One vector is turned by the same rotation once a step. Each row is the vector after some number of steps, and that number follows the row.
The counts run from 0 to 580.
[-12  35   9  16  19 -14  22  15 -14   6 -19 -12 -11 -16 -16   8   7  18
  22 -10   2 -18  -3  -6  53  -6  26 -13  -1  50  -1   3 -31  28  -2 -49
  18 -45  -4] | 299
[ 15  -2   9  -4 -21  -6 -31 -28 -16 -49   7  -6 -18  31 -36  22   5   6
   2  12  -7  13 -12  19 -18  -5 -25  11  24 -20 -37  23 -29 -25  46  22
 -37  -1   2] | 483
[  0   5   4  18 -39   0 -21  58 -37 -20  15  41  -6  -9  17 -19  21  36
   2  -8  -3   4 -12  68 -21   6 -35  -6  -1  11  14  -1  -5 -16 -10   1
   3  10  -7] | 144
[-25  19  12  14 -12   5 -14  41 -20  13  33  19  -8 -20 -31 -17  39  21
  -2 -23  37 -33  -6  53 -33 -28 -34  -2  15   8 -14   1 -21  -3  -9   9
  -2  -7 -34] | 428
[ -8  13   5  -2  16  -1 -23  23   1  -3  27  -5 -13  26  -4 -10   8  -4
  -5  -4 -12  38  26  41 -40 -26 -43  57  -6  43  20   6 -24   1  16   4
  29   3  23] | 233
[-27  17  -1   7 -15 -33   3  10   9 -14  -2 -20   5  34 -33  40  -9   6
 -26  14 -30 -14  13  24  -4   8 -50  30 -11  17 -12  11  -5 -43  20  -1
  19   8 -33] | 359
[  7  -1 -36 -19 -14   2 -48   1 -12  21   5   5 -24 -12  55 -47  10  10
  25 -21  20  23 -21  24  10 -28   1   9  26   1   8 -26  24 -23 -25 -18
 -21   5  52] | 220
[-36  -2  22  29  44 -38   9  -7   2 -12 -25 -10  -7 -10   3   6 -25  29
  54   0  22 -33   8   4  32 -28   3  -9   6  19  -8  32 -33  10 -15 -38
   4 -17  11] | 14
[ -1  21  15  60  27  -8  18 -19  29  38 -10 -15  -6 -10 -21   7  11  -8
  10 -31   2 -29 -16  22   1  10  -1  15 -21  23  -5 -17   8  35 -13 -42
  52  -3 -29] | 66
[ 38  41  -2  -4  -5  -4 -30 -50 -42  34  22  10 -22  19 -20 -23  -1  -5
  19 -12  16  16  -5  -2 -30  18  28   6  -5  29   4 -10 -44  27  22 -14
   9  -7  12] | 513
[  9  22  20  37   7 -24 -28 -41   1  33   7   4  11 -16 -37   2 -23   3
  18  22  18 -21 -16  -3 -53  30 -12  -9  16 -23  -5 -34  -6   2   6   4
  -2  41 -29] | 155
[-50  21 -28  -8  -5 -31  31  28  16 -14 -44 -47 -27  -7   2  17 -15  23
  -4  -5 -20   9   1   6  35 -29  16  26  17   0  10  -3  33  -6   1 -23
  -8 -22  36] | 576
[-43  24  -6  35 -16 -26  -9  33  -7 -42 -18 -23   4  36 -14  -5 -23   0
  -8  42 -24   0  23  21 -14  28 -11   1   8  20  26   4   3  10  26  12
  20  29   4] | 37
[  0  15  -5 -20 -12 -21 -43  15 -43  24  30  14 -30  22  41 -43  -4  -7
  25 -41  12  33  -8  25 -15  -6  50   5   5   1  -3   1 -20 -27   9  -6
 -20 -10  26] | 505
[-42  25 -24 -18 -40 -18 -14   1  -6   8 -18 -14 -11   2   7 -25  -7  12
  20 -67  32  -9 -28  25  36 -12  17   2 -31 -26   8   0  26 -26   1  -8
  -5 -10   3] | 56
[ -2  32  26 -10 -24 -14 -19  18  -5   0  12  -3  32 -14 -57   4   3  11
 -28  19  -6  23   3   3 -56   3 -32   4 -15  17   9 -18 -42  24  12  29
  -9  19 -34] | 158
[ 24  23   3 -14 -14 -19   2 -34  23  17  18   5 -23  33 -57  25  -3  -6
 -17 -33   4 -20 -10  53  -9   8 -31   7 -40  10  -5  23 -23  13  13   1
  11   3 -32] | 355
[-46  42 -26   8  37 -47   1  14  24  25  27 -41  10  16  -6   2 -17 -39
 -25   7 -24   2   4 -20  -9  27  13   9  35   9  -3 -39   7  -2  -3  14
   2  20  -6] | 561
[-30  17 -27 -34  17 -25  22  35  31  16  12 -30  -2   7  21   1  -9   3
   1 -49  -1  19 -13   3  46 -32  21   3  -4  21  -1 -14   4 -14 -28 -15
 -31 -35  19] | 578
[-27  14  42  -1 -48 -22 -23  25  10 -26 -40 -42  13 -15 -11  -5  15   1
 -17  31 -40  29  -7 -19 -26  -8  -7  26 -11  -9 -17 -22   6   0  34   6
 -30   1   6] | 448
[ 17   8  34   6 -16  -3 -36 -15   8   0 -17  13   3 -28 -23 -12  17  15
  46 -41  16  26 -44   5  21 -36   1   7 -28  -6 -17  -9 -30   0  15 -29
 -28 -36 -15] | 176
[  8  20  10  21  39 -13 -20  -5   0  59   2 -12 -13 -20  34 -24   6  -3
  12   5 -13  12  16 -13 -24 -21  16  23  15  43   2 -32 -16  17 -29 -42
  14   1  28] | 224
[  0  25  16 -30 -39 -15 -34 -20  24   1   6 -23  11  -1 -50 -25   6 -10
  -6  -6  20   7 -17   8 -27  -9 -24   2  -1 -28 -16 -17 -17  19  26  33
 -61  17 -12] | 445
[ -1  40 -33  49  24 -35  -9  -8  -3  -3   5  -9  11  28  10  -4 -32 -11
   5  32 -35  25   5 -25 -10  48  15  11  19  31  19 -35   0  -3  13  -5
  36  17   9] | 276
[ 15   1  14  39 -11 -31 -18 -22 -11  49 -41  21  -2   7 -17 -13  -4  32
   2   7   0 -17 -17  21  -1 -17  21   3   3  18 -31  17  -4   5 -15 -43
  -2   6 -26] | 103
[  3  41  -6  46   2 -17 -30 -36 -39   2  12   6 -49  -3 -39  -6  14   8
  -5   0  18 -21 -12  22  -4  41  11 -13   8 -20 -17   8   2  56  10 -10
   3 -12  -9] | 551
[ -8  33  15   6 -17 -17   3  37 -37  37  27  -2  -6 -24  18   9  13  24
 -22  13 -24 -10   3  18 -60  49   2  -7  10   6   8 -32   0 -25  -3 -12
  22  22 -18] | 149
[ 24  15   0  56  20  -7 -13 -16 -17  -1  10   2 -13  32  20 -12 -11  -5
  27  26  -8 -34  -1   8  -3  53  11 -24  16  30   7  -1 -15  21  -2 -28
  46  18   6] | 28
[-15  -3  56  10 -28 -14 -23   7  43 -24 -27 -44  -1 -14 -22 -20   1 -13
   5  18 -20  24 -13   4 -35   1  -4  17  -9 -18 -13 -21  17  12  27   6
 -30  17  15] | 447
[ -2 -13  19  29  12  -6 -17  24 -20 -29   3  10 -30  34  35 -24  -4   2
  47 -39   7  -3 -11  59  25  11  25 -18  -8   6   4  30  -2 -13  11 -31
  11 -25  11] | 19
[ 14   0 -29 -16  14  -3  10  21  34  11   6 -26  -9  23  31 -17   1 -11
  16 -63 -12  22 -25  14  56 -10  24  -9 -11  17   7 -22  12   4 -25 -24
 -23 -20  26] | 579
[  5 -10  -4 -10 -14   2 -28   5  12 -39  -8 -10   1 -17   0 -31   7  18
  12  15  22  14 -14  26  13 -37 -24 -10  30  -5  -2   0  -6  38  -7   2
 -63   1  47] | 212
[  8 -10  -5 -12 -52 -32 -20  17  -9   9 -26 -16  -6  16  40 -14   7  14
  -6 -17 -27  -7 -41  13  42   6  43 -25  10 -11 -38   8  26 -35  -3  -9
 -41 -10  -8] | 94
[ 22  18 -20 -54 -23  -5  -3 -11   2 -22  29 -29  -6   6 -17   4   8  -3
  -7  21   4   0 -28 -19   3  10  -3 -29  50 -10 -19 -33  -5   3   2  19
 -61  -2  32] | 205
[  6  17 -17   0 -22 -19 -21  13 -35   5   9  28 -15  -2   0  -6  41  23
  -5 -40   4  24 -21  22   1 -51 -36  53  -2  14 -25   4 -16 -19   3  -9
   1 -37  -6] | 466
[  0  26 -16  17   6 -25  -1 -43  33 -18 -41 -40  -3  -1 -37   1 -38  -7
   0  32 -16   1 -15 -18  24  18  13   6  14   4  -1 -13  18  48  22  -7
 -16  13  19] | 567
[-29   7  13  -9 -17 -15 -21  48 -19  -3 -23 -17 -12 -17  39 -21  23  21
  -6  24 -23  30   9   2  -6 -37  25  26  13  32  -8  -8   3   5   0 -27
 -18 -11  44] | 217
[ -7  19  24 -31 -10 -24 -16 -21  22  29  -8 -40  -8 -33  26  -7  -1  -6
  24 -16  -7  10 -33 -33  -4  -6  29   7   3 -32 -24 -43  13 -24  -2 -18
 -45  -9  15] | 454
[  0  14 -19 -18   0 -12 -38 -47  -8  -5  35 -20 -28  47  -5   6  -5 -24
  30  -4   3  25   7   9 -13   5 -31  42   0  -7  -5  -4   3 -67  33   8
   2   2  20] | 236
[  6  41  11  11   1 -34 -10 -35   9  -5 -13 -27  -4  28 -57   5 -36 -14
  15   8 -14  27  -6 -25  -6  33  35   1 -19  14  -1  -8 -29  36  49   3
  -7 -13   0] | 282
[ 46  29  31  19 -25  11 -19 -23   9   6  12 -23  -3  -1  -9  -9  17 -23
 -16  27 -21  -2 -21 -13 -39  57  -5 -18  13   7 -12 -49   2  22  20 -12
   3  27 -11] | 439
